In the rows, zero is written as 128.
The rows of Z fall into 4 groups, which share some directions, and each row is roughly a mix of its group's hidden directions, except some rows that fit no group.
Z:
[[117 133 153 165 176 132 114 138 120  89 119]
 [151 133 110  91  92 135  87 132 111 105 144]
 [147 145 149 128 125 184 171 144 115 128 124]
 [ 85  94 113 109 119  87 125 148 106 121 115]
 [ 93  93 106 141 151 127 115 165 108 115 155]
 [ 88 153 157 109 108 158 153 118 100 113 126]
 [115  79 129 117 118 135  89 139 125 102 163]
 [171 146 136 155  95 161 113 107 126 138 105]
 [119 122 119 108 111  89 108 155 159 165 152]
 [110 161 130  93 129 123 125 130 133 123 189]
 [134 106 106 134 104 123 123 109 152 156 184]
 [127 189 145 143 146 142  96 127 128 127 153]
 [109 132 149 105 137 158  83 111 108 118 165]
 [121 146 127  92 135 122 102 103 159  97 166]
 [ 98 105 135 128 122 132 140  93 176 107 100]
 [154 145 139 128 122  98 119  90 156 155  91]
 [117 154 131  96 149  91 106 127 162 111 158]
 [113 150 128  82 122 157 142 169 118 127 156]
 [139 152 134 112 108 140 115 100  69 109 114]
 [118  84 110 172 122 103 118 101 147 119 112]
 [133  98 102 142 149  92  91 125 163 141 141]
 [134 151 133 146 147 150 135  83 136 133 178]
 [139 121 158 178 122 163 106 135  99 138 133]
 [136 138 111 173 161 105 136 133 170 138 107]
 [144 153 110 139 157 112 116 126 153 184 117]
 [120 131 173 169 103 114 118 123  93 128 103]
 [114  81  89 101 130 118 119  94 136 140 140]
 [ 71  97 115 150 125 135 106 153 135 142 141]
 [102  92 136 179  98 134 110 136 117 147 128]
 [144 136 105 115 169 168 118 150 145 127 164]
 [112 125 131  81 108 151 164 152 106 145 146]
 [138 118  97 120  94 142 139 123 147 181 151]
 [129 131 100 147 188 116 148 151 118 110 116]
 [121 134 133 142 127 183 145 157  91 122 152]
 [139 135 136 166 169 133 139 106 171 148 143]
 [129 163 149 144 102 112 116 106 122 124  74]
 [132 149 159 194 141 115 124 141 122 127 124]
 [140 153 126 161 145 113 170 138 145 126 172]
 [152  86 120 146 116 140 158 129 148 173 122]
 [161 149 139 137 128 181 144 103 113 147 146]
 [104 139 122 113 152 127 124 177 146  82 126]
 [ 83 120 127 146 109 151 148 124 149 110  84]
 [118  88 130 134  94 146  98 149 166 148 127]
 [149 136 127 117 149  90 147 142 183 128 148]
 [143 168 162 128 129 129 113 123 160  83 115]
 [ 88 151 145  93 131 168 118 148 107 143 132]
 [169 176 128 142 127 102 150 101 123 110 134]
 [117 170 142 136 124 142 130  75 102 114 148]
 [153  96 127 169 102 100 139  96 136 122 109]
 [113 169 145 132 163 125 165 155 158 129 130]
 [149 161 156 102  82 137 144 137 108 136 108]
 [130 145 125 117 164 132 106 145  84 172 133]
 [133  88  98  84 140 112 109 152 121 134 151]
 [113 127 116 111 164  85 107 158 161 117 121]
 [141 135 113 150 135 124 111 105  97 103 183]
 [122 103 178 152 152 129 129  94 152 144 142]
 [113 130 141 146 135 131 153  82 172 102 108]
 [119 116 110  61  95 140 135 132 129 125 121]
 [116  97 127 172 163 153  98 134 130 153 132]
 [148 154 166 166 157 132 142 114 124 103 104]
 [162 110 130 127 161 172 109 148 108 101 133]
 [143 153 139  81 150 104  89 135 114 108 128]
 [ 80 115 126 157 161 122 107 149 147 154 122]
 [131 118 116 108 178 136 142 181 135 117 136]
 [140 116 126  87 118 146 145 188 131 136 138]
 [ 77 105 122 140 146 118 136 162 110  93 128]
 [134 114 147 114 113 154  64 134 113 146 127]
 [165 137 114 113 146  83 124 153 158 151 140]
 [150 143 131 158  83 141 120  84 122 148 116]
 [111 146 126 137 113 151 100 136  79 111 166]
 [109 105 111 112 177 145 124  81 132 138 136]
 [133  97 107 162 131 121 113 142 176 134 161]
 [164 134 144 136 141 163 137 164 127 147  87]
 [127 156 142 136  92 116 152 121 135 120  71]
 [112 126 127 155 134 154 125  84 127 108  80]
 [ 87 148 138 113  74 112 136 111 132 117 107]
 [107 107 145 170 120 160 136 119 147 169 145]
 [ 94 113  97 141 105 114  96 139 153 115  92]
 [169 170 124 111 101 120 139 143 127 162 148]
 [150 165 156 123 104 158 144 154 124 140  94]
 [110 139 128 134 134 133 143 102  74 172 141]
 [173 146 127 139 132  83 109 118 104 145 154]
 [144 106 109 117  78  98 153 101 148 134 139]
 [116 148 137  84  86 141 153 123  93 120 127]
 [148 141 140  93  82 148 143 109  91 131 137]
 [109 128 138 116 147 118 144 144 126  70  91]
 [146 138 155 132 101  95 178 114 151 127 115]
 [117  83 102 117 112 110 144 146 162 137  95]
 [ 94  83 124 172  98 133 127 127 139 138 116]
 [114 134 158 111 136 138  69 150 149 110 117]
 [141 132 108 162  97 120 107 151 152 155  91]
 [126 181 158 141 158  97 145 123 127 119 111]
 [109 181 153 132 110 114 126 147 151 158 147]
 [176 125  89 113 126 118 138 142 102  98 108]
 [124 138 157 123 133 176 137 145  79 147 127]
 [120 109 136  60 121 145 103 117 130 121 141]
 [ 97 114 170 141 132 159  95  97 118 129 116]
 [124 107 119 137 185 124 118 163 136 159 143]
 [124 115 148 167  76 107 141 123 124 133  98]
 [135 188 155 153 122 147 117 118 143 106 127]
 [101 134 148 119 191 124 126 132 126 144 159]
 [139 138 127 116 112 117 110 109 114  64 100]
 [143 179 151 134 148 133 114 122 110 124 174]
 [153  89 121 134 157 125 135 124 138 113  73]
 [102 133 111 144 100  77 146 137 156 153 126]
 [ 89  83 114 140 124 133 115 131 160 129  92]
 [112 117 120 190 126 101 131 150 158 125 128]
 [143 133 138 133 181 133 109 105  95  94 138]
 [107 143 115  89 153 175 122 117 136 100 141]
 [105 114 113 124 142 163  84 141 145 167 118]
 [172 134 132 132  82 164 138 120 134 155 127]
 [ 82 113 176 137 130 160 138 117 147 129 139]
 [109 102  87 123  93 107 137 157 138 150 106]
 [107 107 124 125 147 148 152 146 165 145  81]
 [148  94  97 173 106 140 128 121 120 160 119]
 [137  83 156 131  99 141 107 140 168 137 110]
 [147 103  86 106 131 114 128 173 122 154 111]
 [138 117 121 145 129 136 160  77  85 123 146]
 [131 150 129 141 143  94  85  84 128 149 115]
 [109 123 113 154 125  73 150 124 164 120 114]
 [127 149 156 116  66 142 105 109 129 125 114]
 [111 135 112 106 123 101 100 102 121 142 183]
 [103 147 150 145 104 140 157 113 125  95 170]
 [146 102 137  97 128 162  96 125  88 103 130]
 [136 141 144  89 104 102 161 127 169 128 108]
 [109 137 155  99 173 159 130 150 105 129 150]
 [138 120 110 104 123 119  64 126 105 135 104]
 [ 94 132 124  86  98 142 123 129 113 173 135]
 [155 136 153 130 113 139 170 110  78 130 133]
 [164 147 147 141 112 158 148  99 118  86 126]
 [155 129  97 126 129  74 127 138 167 134 112]
 [116 152 134 148 121 106 148 123 171  83 106]
 [131 149 148 159 121 174 150 126 111  93 106]
 [133 113 135 107 114 143 149 168  94 149  87]
 [148 172 149 109 127 174 133 145 111 150 138]
 [ 90 117 172 109  94 158 138 115 117 117 134]
 [136 114 143 115 144 158 114 148  78 154 158]
 [108  79 103 117  90 100 128 105 133 137 119]
 [137 168 129 118 135  99 148  88  88 139 136]
 [163 138 134 121 107  83 135  87 107 148 123]
 [139 118 132 142 154 120 166  90 166 111 154]
 [ 97 107 147 130 109 172 152 146  97 139 107]
 [116 109 117 145  85  88 153 113 152 135 104]
 [104 146 130 140 182 116  98 130 123  92 134]
 [148 165 167 108 118 162 141 135 106 112 104]
 [152 140 145 142  80 111 108 153  94 148 138]
 [118 172 152 174 110 113 152 122 144 115 120]
 [166 131 109 151 139 115 110 137 146  81  98]
 [123 132 139 132 111 118 131  80 155 105  79]
 [138 114 123 135 125 132 119 148 167  69 105]
 [125 135 121 113  95 167 137 183 147 125 131]]
In each list below, one row fits none of the groups, and each other row fits one group, some only roughly. Which row is it?
  * k_721: [109 120 132 130 133 169  93  96 103  93 141]
  * k_134: [140 133 165 135 145 115 117 103 140 134 186]
  * k_687: [117 135 138 112 124 118 176  93 146 115  86]
  * k_785: [127 116  94 108 147  93 146  93 164 112 129]
  * k_477: [161 108 123  88 110 173 113 117 107 132 141]
  * k_465: [127 146 127 124  98  95 141 138 178 106  98]
  * k_165: [136 140 111  87 133  98 110 122 118 130  74]
  * k_558: [135 155 132 128 169 165 104 144 112 152 159]
  * k_268: [157 117 120 152 148 154 136  71 138 133 148]
  * k_462: [107 101 142 117 173 122 172 144 134 146 109]
  * k_528: [ 98 139 139 166 128 129 175 117 156 131 155]
  * k_72: [128 130 136  65 126 153 130 125 122  94 104]
 => k_165
  * k_362: [100 114 152 178 138 120  95 133 136 134 159]
  * k_788: [185 127  92 125 147 113 129 134  96 143 129]
  * k_584: [106 118 127 155  93 145 110 153 119 174 150]
  * k_672: [157 163 146 133 165 100 105 127 152 149 145]
  * k_91: [141 130 143 130 137 113  63 110 130  98 114]
  * k_236: [107 141 109 150 126 118  71 149 125 138  95]
  * k_600: [132 158 134 124 157 131 138 105 176 123 169]
  * k_212: [ 82 157 137 138 121 116 129 123 130  79 155]
  * k_482: [173 128 128 156 148 149 121 104 146 168 113]
  * k_965: [111 123 138 142 175 128 127 174 102 102 138]
  * k_756: [ 78 125 166 102 111 152 105 140 117 138 126]
  * k_341: [150 109 130 178 130 164 107 146 148 141 105]
  * k_316: [170 122 116  96 136 130 130 136 143  73 122]
 => k_965
  * k_161: [126 107 137 127 108 108  64 114 103 132 114]
  * k_365: [144 155 112 118  80 115 138 170 143 146 140]
  * k_733: [161 136 115 134  97 129  80 144 132 167 135]
  * k_301: [128 106 133 119  79 105 110 110  91 158 127]
  * k_843: [159 127 142 166  91 168 127 155 124 138 131]
  * k_469: [149 112 105 119 133 115 115  76 150 134 168]
  * k_185: [115 128  97 112  85  81 139 103 121 143 123]
  * k_673: [110 120 142 150 158 141  84 140 154 165 138]
  * k_289: [105 114 150 165 139 150 151 112 145  99  91]
  * k_276: [104 106  93 152 144 104 131 155 148 167 120]
  * k_142: [116 117 112 163 129 115 130  83 147  83 138]
  * k_243: [ 92 139 142 158 123 137 109  80 152 143 110]
  * k_107: [126 105 131 122 124 133 160 182 104 160 146]
 => k_243
